In the data rows, the value 128 means zero.
Here is a table of points, one per row:
[123  94 208 164 166  55  86 119 102 200 170 190  54 136 158 116  98 174
  74 100 156 155 128 151 121 133 150  85 113 146 116 116 104 131 159 136
  92 159 154  43 113 101 118 102 215 157 120 121 179 113 130 168 124 138
 133 196 118 144 121  92  94 123 118 121]
[161  90 122 172  99 129  71 140 126  98 166  74 109 129  61  49 180  80
 152  99 104  81 169 100  81 102 146 130  92 152 138 136 112 132 162  86
  95  90  92 116 191 112 128 125 120 167 111 129 114 190 136 128 102 115
  86 148 173 117 161 121  80 115 133 119]
[110 109 135  82 151  94 203 110 114 174 160  84 143 132 137  50  87 197
  85 108 129  93 127 145 132 133 150 175 139 111 119 115 107 143 123  79
 141  62 127 149 143 132 174 107 140  87 105 160 112  73 152  67 144 130
 131 146 126 149 123 189 133 179 107 168]
[ 62 216  84 102 154  81  78 167 125 115 152 136 110 127 122 111 145  98
 101   6 155 119 115 145 117 148  45 112 160 111 154 156 166 174  76 107
 146 122 135 116 155 155  94 114 110 133 127 129  74  92 108 132 104 126
 190 113 136 116 115 120 114 169 122  98]
[156 160 163 170 138 152 153 151  64 117 107 107 103 126 133 126  65 159
 102 180 120 164 114 178 126 115 105 122 148  92 105 131  66 113  76 154
 120 110 107 137 129 124  79  92 107  75 110  75  74 164 106 155  94 115
  82  98 184 149 134 154 100 162 201 107]
[107 198  98 169 147 114 125  76 150 114 129  57 184 153 156  81 161 157
 177 126 145 152 110 115 104 139 146  66 104 127  98 142 102  87 171 151
 155 149 131 102 103 122 101 132  98 105 155 150 213 114 137  93 210  79
 128 164 129 131  83 112  80 145 179 134]
[112 125 116  79 119  36 135  59 120 140 126  55 128 144 151 210 133 191
  93 162 146 135 134  58 132 109 137 130 111 137 141 141 176  98 137 114
 121 160  98 116 163 167 109 160  68 160 118 102  73 124  63 153 109 116
  74 137 131 121 155 149 118 115  91 106]
[ 83 149 141  99  29  97 160 160 167 142 123 147 152 111 121 172 145 181
 138 146  66 110 143 192  92 158 137  87 122 120  98  88  78 121  83  49
 106 127 115 172 129 128 117 144 109 146 110 131 134 158 163 140  96 146
 170 139 123  63  90  69 115  98 157 128]
[205 183  90  81  74 103 137 136  96 117  94 144 166 179 125  69 153 124
 108 159 125 127 118 134 136 143 135 117 146  73 170 176 150  31 194 144
 132 128 166  91  98 112 147 122 153 144 135 114  95  84 136 143  76  91
 133 137 145 103 145 116 145  69 103  79]
[165 120 129 138 102 178 120 108 105  72  89 118 141 156 147 143 186 169
  53 122 161  83 100  93 131 161 157 139 133 204 146 107 113 167  80 187
 114 121  89 128  75 130  97 123 148  54  58 171 113 102 155 124 101 157
 133 116 143 104 133  91  93 173 144 120]
[154 208 108  96  86 150 121 151 172 153 170 123  88 101  97  80 109 163
 141 214 184 114 139 138 152 145  86 142 128 201  78 132 126 175 114 115
 113 123 111 130  96 127 168 136  92 136 151 151 126 131  97 124 111 165
 170 139 121 234 154  90 127 114 101 121]
[142 154 127 158 154 174 142  68 110 104 166 141 158  54 145 167 136 173
  75 122  98 127 135 150 105 124 160 163  73  87 103 137 198 156 133 136
  99 185 176 105 141  65 156 131 131 156 179 158  88 160 166 135 129 132
 182  42 102 104 183 144 137 140 153 101]
[ 99 179 161  54 131 138  48 164 121 110 123 114 172 141 115 144  49  42
 126 131  96 136  65 112 134 113 171 137 142 173  98 141 131 127 113 120
  41 165 103 108 145 122 134 128 170  86 143 126 133 102 155  80 136 153
  79 102 165 116 165 135 132 128 180 169]
[107  97 127 181  68 161 147 186 217 170 175 128 165 198 143 115 114 111
  31 156 164 140 119 119 166  99 103 127 102 108 167 148 124 161 138 117
 151 141 147 112 136 114 101  89  77 157 114 142 118 114  95 128 178 144
  68  95 137 101 124 148 200 109 121 125]
[182  96 107 168 184 154  84 162 154 136  85 146 117 170 138  99 130 210
 139 122  73 116  79 169  91 144  96 105 197 208 127 161 196 117 111  88
 125 148 123 163 171 146 150 148 137 113 167 108 142 154 103 122 175  85
 109 103 107  97 155 137 179 151  93 117]
[144 118  84 142 213 126 211 160 118 222 116 138 172 139 165 149 100  60
 180  90 139  83 103 124 110 148 161 152 119 163 112 119 110 145 163 146
 102 130 132 125  98 139  99 157  38 156  85 110 117 147 136 148 112 148
 151  99 130 137 144 154  82  68  80 105]
[117 109  96 172  72 184  76  84  91  83 179  83 145 102 151 175  69 100
 149  68 140 124 134 193 120 126 125 146 158 181 134  76  93  72 103 136
 163 107 158  97 134 131 188 123  92 157 119 111 150  95 126 123 128 136
  78 176  94 131 112 138 134 102  96  93]
[ 93  75  89  85 162 190  97 112 173 134  69  94 157  75  22 121 157 118
 132 149 125 126 174 109 165 176 120 126 156 102  62 109 123  87 157 106
 124 156 183  84 100 127 102  82 162 159  87 122 116 118 101 203 139 152
 112 148 134 126 124 161 126 175 116 126]
[ 53  91 177 147 132 159 186 187 108 122 146 139 218 129 135 123 153 144
 162 128 125 170 176 118 110 148  94 126 169 118 128 150 145 154 140 172
 150 154  81 155 140  99 190 160 162 140 126 124  64 119 131 145 114 134
 113 164 125 165 158  55 105 152 177 120]
[113 120  70 173 173  82  68  50 131 147 122 142 162 139  45 147  79 159
 139 115 140 137 101 142 130  39 139 115 134  89 149 136 100 171 150 153
 155 106 104 182 112 116 144 126 156 115  85 150 134 187 132 110 133 154
 134 118 151 143 109  78 165  43 122 129]
[155 144 212 137  87  78 158 127 123  64 151 195 144 167  28 132  78  93
 148 156 134 115 147  78  86 113  88 130 167 124  90 103 141 129 140 156
 153 150 140 129  96 145 103 160 115 122 118 172 130 109 150 156 197  68
 157 115  98 106 105 213  91 132  82  92]
[168 118  96 159 172  16 150 136 147  76 151  97 134 135 160 117 176  46
 143 188 104 147 133 183 153 123 166 130 138 115 141  72 147 151  73 120
 100 130 163 187 112 106 109 127 163 124 163 144 155 114 107 196 137 165
 116 137  93 111 142  92 161 168 138 122]
[179 121 210 113 198 120 129  98 157  74  65 197 168  91 182 158 189 103
 152 136 160 116 112 148 151  81  79 133 121 118 122 127 129 147 125  71
 133  85 134  64 164 122 135 106 106 153 124 172 118 151 109  94 139 147
  69 156 166 137  63  95 139 115 119 132]
[190  94 184 130 115 109 137 166 159 120 133  96 143  81 108 139  55 161
 183  72 120  62 127  90 139 192 165  96 105  79 165 172 116 117  90 162
 121 120 117 171  91 145 136 124 116 131 182 132 148 123  95 142  88 159
 142 139 117  94  84 102 163 156 174 129]
[117 145 116 187 144 186 192 154 149  99  47 109  56 175  91 170  83 154
 170  90 141 182 126 108 157 103 141  83  83 125 152  87 101 168 135  73
 110 132 187 101 123 100 137 170 163 112 147 126 135  55 111 102 104 122
 142 159 133 120 175 142 126 104  94 115]
[174 133 119  75 140 133 124 140 169 165 151 100 115 121 146 192 111 120
 172 154  83 175 163  99 119 142 119 128 137 146 196 114 130 139  96 148
 169  61 112  91 105 142 150 100 177 189 128 122 117 143 208 128 192  98
 134  87 155 157 147  97 105 163 188 108]
[110 177 203 136  78 120 117  58 150 171   3 111  88  82 175  62 107  77
 141  86 114 156 142 138 145 110 122 133 129 163 141 100 123 134 155 178
 130 157 116 210 131 114 152  90 105 165 122 134 126 160 134 126 144 138
 158 111 110 110 184 132 149 154 103 154]
[207 156 157  72 165 175 103 117 123 131 154 125  92 153 132 155 173 103
  73 118 127 110 180 137 104 176 127  90 142  70  91 119  96 172 132 117
 184 156 108 189 137 125 154 155  96 126 119  50 133  94 125 107 153 126
 136 134 105 165 148 120 142  93 118 181]
[ 40 200 107 148 163 149 161 151 150  91 141 159 111 100 152 135 140 109
  53 107 112  72 112  75 175 142 160 147 107 149 134 148 115  49 134 139
 145  75 127 185 139 115 137 154 180 134 130 107 194 169 122 167 157 103
  64 130 135 151 105 114 106 106  99  91]
[112  61  74  66 151 150  62 141 121  77 169 208 169 110 186  85 100 178
 154 106 120 159 140 103 159  86 118 108  78 137 121  58  89  98 134 153
 134 112 110 149  99 128 121 126  89 130 126 139 150 143 109 157 104  97
 161 131 149 112 176 174 101 119 116 166]
[159 117  96 111  48  86 198 150  99 135 120 162 140  87  73 150 178 156
 155  63 111 161 109 142 157 126 109 145  98 132  90 116 176 143 140 194
 144 108 147  53 150 123 100 130 149 112 114  75 177 153 120 118 135 165
  95 117 138 150 128 129 162 139 111 221]
[163  91  55 109 126 150 204  64 139 126 175 173  70 137 125 144  93  64
 101 116 139 138 148 121 156 137  83 117 164 155 129 165 161 106 155 107
 102 163  92 165 181 155 137  78 125  89 164 129 110 129 128  94 108 110
 164 161 138  94  85  80  96 157 141 151]
[101 139 128  98 141 161  93 208  67 183  95 147  72 106  81 163 142 102
 133 170 191 132 129 159  95  75 216 171  76 127 190 126 160 120 160 107
 197 125 100 124 112 131 154 112  85  78 147 157 163 172 114 131 134 103
 124 150  70  66 117 139 129 186 148 169]
[ 94  66 109  88 130 161 138 162 119  61 109  76  52  95 180  34 113 117
 119 163 103 159 117 116  94 122 127 118 141  65 123 126 188 146 128 170
 122 138 103  87 114 162 104 206 116 152 102 136 125 166 154 114 122 150
 134  99  98 128  52 138 129  60 129 114]
[131 177 140 120 106 189 121  76 104 181 176 158 119 168 157 118 154 135
 223 151 121 144 133 125 133 148 126 182  98  97 154 150 123 133 119 105
 107 161 150 142 171 132  17 165 211 127 108 142 128 125 133 123  86 132
  81 125  62 134 101 150 170 139 115 114]
[119  66 165 163  60 152 104 104 123 197 148 117 157 111 140 161 199  86
 141 159 165 132  65 123 177  95  92  90 165  86 163 134 158 142 103 136
 109  93 141 134 126 132 150 205 145  85 140  96 161 134 110 108 126 113
 192  99 152 139 120 187  97 114 111 116]
[119 113  78 195 127  82  78 201  96 133  78 128 117 134 166 168 146 166
 106 184 126 100 162  99 113 138 115 189 133 126  92 153  91 123 147 141
 112 135 143 161 154 168 134  71 132 130 149 128  93  76 173  69 112 137
 184 140 125 177  79 154 127 122 118 170]
[ 34  66 168 114 149  93 160  55 103 109 137 140  78 177 114 115 179  88
 142 142 102 112 128 131  99 150 149 160 128 158 132 184  90 101 110 102
 167 118 138  92  81 154 148  82 103  97 187 111 116 106 137  97 105 113
 151  85 130 161 170 146 206 112 162 137]
There is one direction along which these points spread out most. Where along it does each point below lie, from 0 to 99? 50 is the average, and the first point above lies past it. One standard deviation of the points above along it is 16.
[119 113  78 195 127  82  78 201  96 133  78 128 117 134 166 168 146 166
 106 184 126 100 162  99 113 138 115 189 133 126  92 153  91 123 147 141
 112 135 143 161 154 168 134  71 132 130 149 128  93  76 173  69 112 137
 184 140 125 177  79 154 127 122 118 170] 24
[205 183  90  81  74 103 137 136  96 117  94 144 166 179 125  69 153 124
 108 159 125 127 118 134 136 143 135 117 146  73 170 176 150  31 194 144
 132 128 166  91  98 112 147 122 153 144 135 114  95  84 136 143  76  91
 133 137 145 103 145 116 145  69 103  79] 64
[190  94 184 130 115 109 137 166 159 120 133  96 143  81 108 139  55 161
 183  72 120  62 127  90 139 192 165  96 105  79 165 172 116 117  90 162
 121 120 117 171  91 145 136 124 116 131 182 132 148 123  95 142  88 159
 142 139 117  94  84 102 163 156 174 129] 35
[163  91  55 109 126 150 204  64 139 126 175 173  70 137 125 144  93  64
 101 116 139 138 148 121 156 137  83 117 164 155 129 165 161 106 155 107
 102 163  92 165 181 155 137  78 125  89 164 129 110 129 128  94 108 110
 164 161 138  94  85  80  96 157 141 151] 30
[117 145 116 187 144 186 192 154 149  99  47 109  56 175  91 170  83 154
 170  90 141 182 126 108 157 103 141  83  83 125 152  87 101 168 135  73
 110 132 187 101 123 100 137 170 163 112 147 126 135  55 111 102 104 122
 142 159 133 120 175 142 126 104  94 115] 66
[107 198  98 169 147 114 125  76 150 114 129  57 184 153 156  81 161 157
 177 126 145 152 110 115 104 139 146  66 104 127  98 142 102  87 171 151
 155 149 131 102 103 122 101 132  98 105 155 150 213 114 137  93 210  79
 128 164 129 131  83 112  80 145 179 134] 69
[155 144 212 137  87  78 158 127 123  64 151 195 144 167  28 132  78  93
 148 156 134 115 147  78  86 113  88 130 167 124  90 103 141 129 140 156
 153 150 140 129  96 145 103 160 115 122 118 172 130 109 150 156 197  68
 157 115  98 106 105 213  91 132  82  92] 66
[ 94  66 109  88 130 161 138 162 119  61 109  76  52  95 180  34 113 117
 119 163 103 159 117 116  94 122 127 118 141  65 123 126 188 146 128 170
 122 138 103  87 114 162 104 206 116 152 102 136 125 166 154 114 122 150
 134  99  98 128  52 138 129  60 129 114] 59
[119  66 165 163  60 152 104 104 123 197 148 117 157 111 140 161 199  86
 141 159 165 132  65 123 177  95  92  90 165  86 163 134 158 142 103 136
 109  93 141 134 126 132 150 205 145  85 140  96 161 134 110 108 126 113
 192  99 152 139 120 187  97 114 111 116] 63
[182  96 107 168 184 154  84 162 154 136  85 146 117 170 138  99 130 210
 139 122  73 116  79 169  91 144  96 105 197 208 127 161 196 117 111  88
 125 148 123 163 171 146 150 148 137 113 167 108 142 154 103 122 175  85
 109 103 107  97 155 137 179 151  93 117] 41
[179 121 210 113 198 120 129  98 157  74  65 197 168  91 182 158 189 103
 152 136 160 116 112 148 151  81  79 133 121 118 122 127 129 147 125  71
 133  85 134  64 164 122 135 106 106 153 124 172 118 151 109  94 139 147
  69 156 166 137  63  95 139 115 119 132] 64
[ 99 179 161  54 131 138  48 164 121 110 123 114 172 141 115 144  49  42
 126 131  96 136  65 112 134 113 171 137 142 173  98 141 131 127 113 120
  41 165 103 108 145 122 134 128 170  86 143 126 133 102 155  80 136 153
  79 102 165 116 165 135 132 128 180 169] 38
[110 109 135  82 151  94 203 110 114 174 160  84 143 132 137  50  87 197
  85 108 129  93 127 145 132 133 150 175 139 111 119 115 107 143 123  79
 141  62 127 149 143 132 174 107 140  87 105 160 112  73 152  67 144 130
 131 146 126 149 123 189 133 179 107 168] 27
